Each row is where one point has got to under a steady rotation. How many steps took it there?
The counts run from 0 to 698.
[119 162 136 137 117 145 122 136 159 122 132 192  85 112 137  53 148 130
 103 139 110 133 133 167 153 165 121 111  94 146 151 122 130 115 130 107
 156 104 148 124 157 156 154  98 122 132]
640
[105 132 142 173 117 132 138 134 121  91 119 133 108 147 138 106 112 100
 113 167 134 106  98 125 112 107 119 146 158 102 112 105 106  75 126 128
 175 127 121  73 187 154 180 112 158 108]
195
[173 167 149 137 133 145 150 126 141  84 148 196 113 133 159 119  89 125
 123 151 135 138 158 151 128 150 125 115 114 128 143 112  49 124 165 104
 110 132 121 156 110 157  97 167 100 105]
392
[ 54 143 116 110  87 177 146  96  90 108 122 145 120 123 129 107 103 177
 116 131 152 125 106 118  98 121  71 145 143 134 105 121 133 165 114 115
 148 141 120 179 132 134 101  78 113 112]
291
[102 118 151 122  87 176  67 110  85 111  94 120 136 143 118 127 147 151
 100  98 115 140  84 128 127 110 101 134 147 117 146  93 153 134 123  97
 166 100 124 134 140 125 176  72 103 131]
655
[128 134 124 119 135 171  99 136 115 138 158 179 151 158 123 157  95 152
 123  92 153 123  99 100 162 141 115 123 145 120 173 107 118 161 144 127
 188  94 176 155 104 128 151  88  78 120]
63
[187 118 122 134  98 134 110 126 128  95 143 111 143  51 196 111 113  87
  92 127 153 107 137 160 145 116 127 121 128 125 130  95 109 100 121 136
 157  91 167  95 149 120 145 144 157 119]
561
[ 97 146 168 114 110 175 100 131 168 132 134  98 118  96 169 119 156 154
 157 109 125 140 152 128 122 123 139 154 143  93 146  95 115 145  89  88
 142  92 160  86 144 132 158  93 172  99]
374
[ 69 164 174 123 139 105 122 161 137  97 137 143 143 106 139 127 177  90
 136 109 122 136 141 103 117 119 107 169 127  74 140 120 153 106  90 102
 128  80 133 125 139 165 163 102 135  93]
121
[157 108  94 118 111 147 117 136  84  92 126 150 100 134 136 109  90 149
 111 175 152 114 148 117 123 165  93 118 156 125 169 132  64 108 155 115
 183 140 127 143 159 166 132 156 140 121]
632
[155 152 112  92 114 135  87 130 133 118 105 149  87  81 147  99 134 129
 120 131 134 145 142 110 154 146 104 129  98 107 185 172 125 141 123 103
 144  78 146 185 151 162 136 116 147  89]
276
[146 155 164 147 125 183 115 135 154 130 159 132 145 167 163 129 128 168
 166 127 171 120  88 141 195 151 124 129 123 161 171 101 114 163 135 148
 165 110 135 103 134 127 135 118 110 151]
628
[108 129 148 118 131 132  81 143  85  88 118 129 140 130 137 144 154 140
 101  72 127 167  99 116 145  98  76 156 135 103 148  90 172 156 112 125
 137  84  98 131 140 136 166  55  93 105]
654
[106 113 147  98  74 123  64 110 123  87 122 101  77 122 166  96 142 164
 106  96 121 152 130 148 153 120 123 131 115 142 156 120 126 162  78  90
 139  92 113 145 153 155 149  81 137 113]
414
[135 168 125 131 116 144 141  81  92  64 154 137 139 110 169 183  98 146
 121 118 176 138 111 117 147 105  92 168 129 125 108 134 120 160 120 115
 109 110 101 148 120 112  79  87  87 150]
531
[120 152 127 134 119 106 139 105 124  67 157 141 187 143 173 158 120  77
 168 119 175 102 125 141  96 161 107 143 117 134  91  88 104 116 125 116
 140 103 103 114 140 156 108 129  83 149]
5
[ 86 161 170 133 128 143 148 166 137 100 152 151 132 119 134 133 196 138
 133 108 122 142 141  84 123  95  85 160 119  71 160 107 159 127  98 106
 116  75 137 117 147 166 120 108 110 108]
614
[155 125 164 161 150 159 119 156 116  91 134 108 136 174 156 179 124 171
 169 118 163 132 110  81 195  73  96 129 142 122 118 122 100 173 153 119
 124 101 122 114 149 141 107 119 122 124]
377
[142 114 188 160 124 197 107 152 138 107  97 116 133 121 170 130 137 142
 157 109 112 101 131 119 157  48 118 126 138 117 109 122  93 139 148  96
 157  99 157 121 152 122 114 119 132  95]
124
[140 153 175 124 131 144 151 159 119 128 129 144 200  93 146 116 147  84
 104 130 125 117 101 140 133 163 119 130 111 108 107  69 140  73 136 115
 128  91 137 136  91 151 186 146 113 134]
119
[105 183 127 106 130 148 107 125  76  80 116 140 110 139 120 135 161 171
 125 136 118 146 126  99 125 124  98 188 154 104 139 142 130 107 146  71
 135 116  88 125 145 124 154  80  90  85]
89
[100 151 120 157 131 109 146 145 108  62 163 132 167 157 152 152 123  92
 151 120 167 107 120 107  96 111  75 141 137 115  83  89 125 115 125 157
 126  88 108 105 146 146 115 113 111 139]
6
[116 147 142 166 125 135 160 154 109  88 194 138 168 121 170 126 116 146
  97 106 118  95  97 161 111 101 144 164 128 159  84 109 119  89 114 135
 114 106 123  93  96 117 141 118 106 158]
207
[119 137  76 149 121 145 147 124 112  97 188 180 165 113 135 139  87 127
  85 121 168 142  86 105  91 140 111 146 125 104 155 110 120 106 132 163
 128 105 142 152  99 125 117 153  77  83]
394
[109 131 112 141 140  85  79 154 133  66 153 157  73 140 154 108 106 114
 148 130 157 108 165 133 125 124 106 106 130 138 140 122 112 133 117 147
 182 116 155  94 196 164 135  99 139 113]
349
[123 144 126 134 115 165 100 159 145 137 129  98 124 143 120  77 169 135
 128 130 102 105 141 129 135 151  98  75 137 122 112 103 116 103 128 100
 146  80 177 108 143 166 188 111 135 153]
462
[127 128 130 132 144 117 119 162  70  87 131 131 103 148  95 119 110 170
  72 158 110 114  97 105 125  98 110 143 162 110 140 111 104  94 106 112
 136 138 121 153 104 162 196 117 125  77]
267
[118 142 129  90 107 143 141 103  91 136 126 110 107 123 107 150  97 134
 114 156 161 123 114  84 106 136  76 107 153  87 114  86  98 141  90 111
 148 121 189 197 124 153 129 129 131 105]
469
[117 100 174 130 129 198 125 161 123 124 103 148  95 148 131  81 123 176
 126 124 104 131 167 129 125 113 122 133 144 125 169  86  81  96 153 106
 158 111 150 105 164 147 124 151 115 105]
301
[146  86 133 178  83 140 128 145 121  86 137 158 151 130 150 135 113 131
  87 103 151 142  67 123 153  78 102  90  98 141 144 120 123 154 139 139
 140 105 143 166 128 164  87 130  78 137]
604
[172 129 202 134 133 139 123 137 163 121 139 135  84 164 148 123 111 132
 133  97 112 136 138 157 147 121 157 111 106 142 148  96  79 101 128 107
 120  48 149 109 150 152 132 154 117 153]
60
[ 92 153 150 132 113 153 143 159 145 121 155 124  98 185 107 124 114 176
 154 158 138 136 108  95 166 122  77 108 148 124 145 148 113 179 118 109
 145 111 132 175 142 184 131  99 156 150]
137
[142 154 103 171 121 135 114 121 203  75 187 112 130 149 165 136 124 100
 140 145 142 115  99 131 105 142 141 108  90 106 132 142  97  92 128 125
 126  64 152 112 133 160 117 169 117 115]
675
[155 125 147 160 144 145 133 142 150 100 154  95  83 128 175 133 125 168
 136 110 145 161 133 113 159 129 133 137 141 102 151  89  98 127 112 117
 104 100 133  41 169 136 158 118 167 116]
626
[138 147 183 123 129 137 133 125  86  96  88 182 127 150 101 145 133 103
 105 116 112 138 125  99 125  98  95 136 150  86 136 108 107  93 155  97
 150 100 118 153 172 153 159  94  91 131]
404
[150 141 128 122 128 115 172 117  91  91 166 194 103 118 128 145  88 163
  53 124 166 161  96 112 148 127 105 127 119 128 148  98 126 153 102 142
 119 121 130 164 117 137 123  90 106 126]
354
[159 158 112 155 121 175 106  95 103  78 137 107 140 100 173 159  79 128
  85 125 136 124  92 136 144  77 118 132 148 133  93 148  97 144 132 112
 128 101 129 154  87  82 143 118 126  91]
279
[146 149 158 135  95 156 125 104 180  95 126 147  65  99 174  89 131 143
  99 121 114 169 112 155 155 145 153 159  85 124 180 145 106 110 125  88
 126  87 115 123 158 158 136 133 143 116]
237
[112 150 147 129 178 132 176 161 117 152 180 140 158 151 141 134  73 130
 139 137 176 102 123 100 143 161 116 132 165 133 118  85 106 132 105 151
 146  88 149 115 115 156 176 124 168 148]
346
[120 144 156 132 128 195 100 130 117 117  74 105 121 119 158 119 140 175
 180 130 118  89 155 123 150  88 112 105 130 128  97 133  87 143 150  68
 162 121 166 141 148 120 113 118 108 101]
617
[125 132  99 118 129 170 111 138  85 111 125 161 152 163 128 114 119 134
 121 135 112  92 148 118 113 159 107 117 168 123 107 147  83  88 165  84
 159 112 142 134 153 136 182  94 100 157]
494
[119 148 120  84 113  99 113 133 113 141 129 124 100  73 137  99 105 104
  96 130 144 105 157 135 109 162 119 126 123 138 140  96 110  85  91 124
 163  64 168 143 124 155 179 143 137 116]
308
[117 162 136 153 107 115 118 118 147  96 196 114 135 101 160 138 108  95
  96 117 162 125  84 158 130 102 107 124 125 140 116  87 156 162  52 164
 134  93 150 134 100 124 138 123 136 130]
70
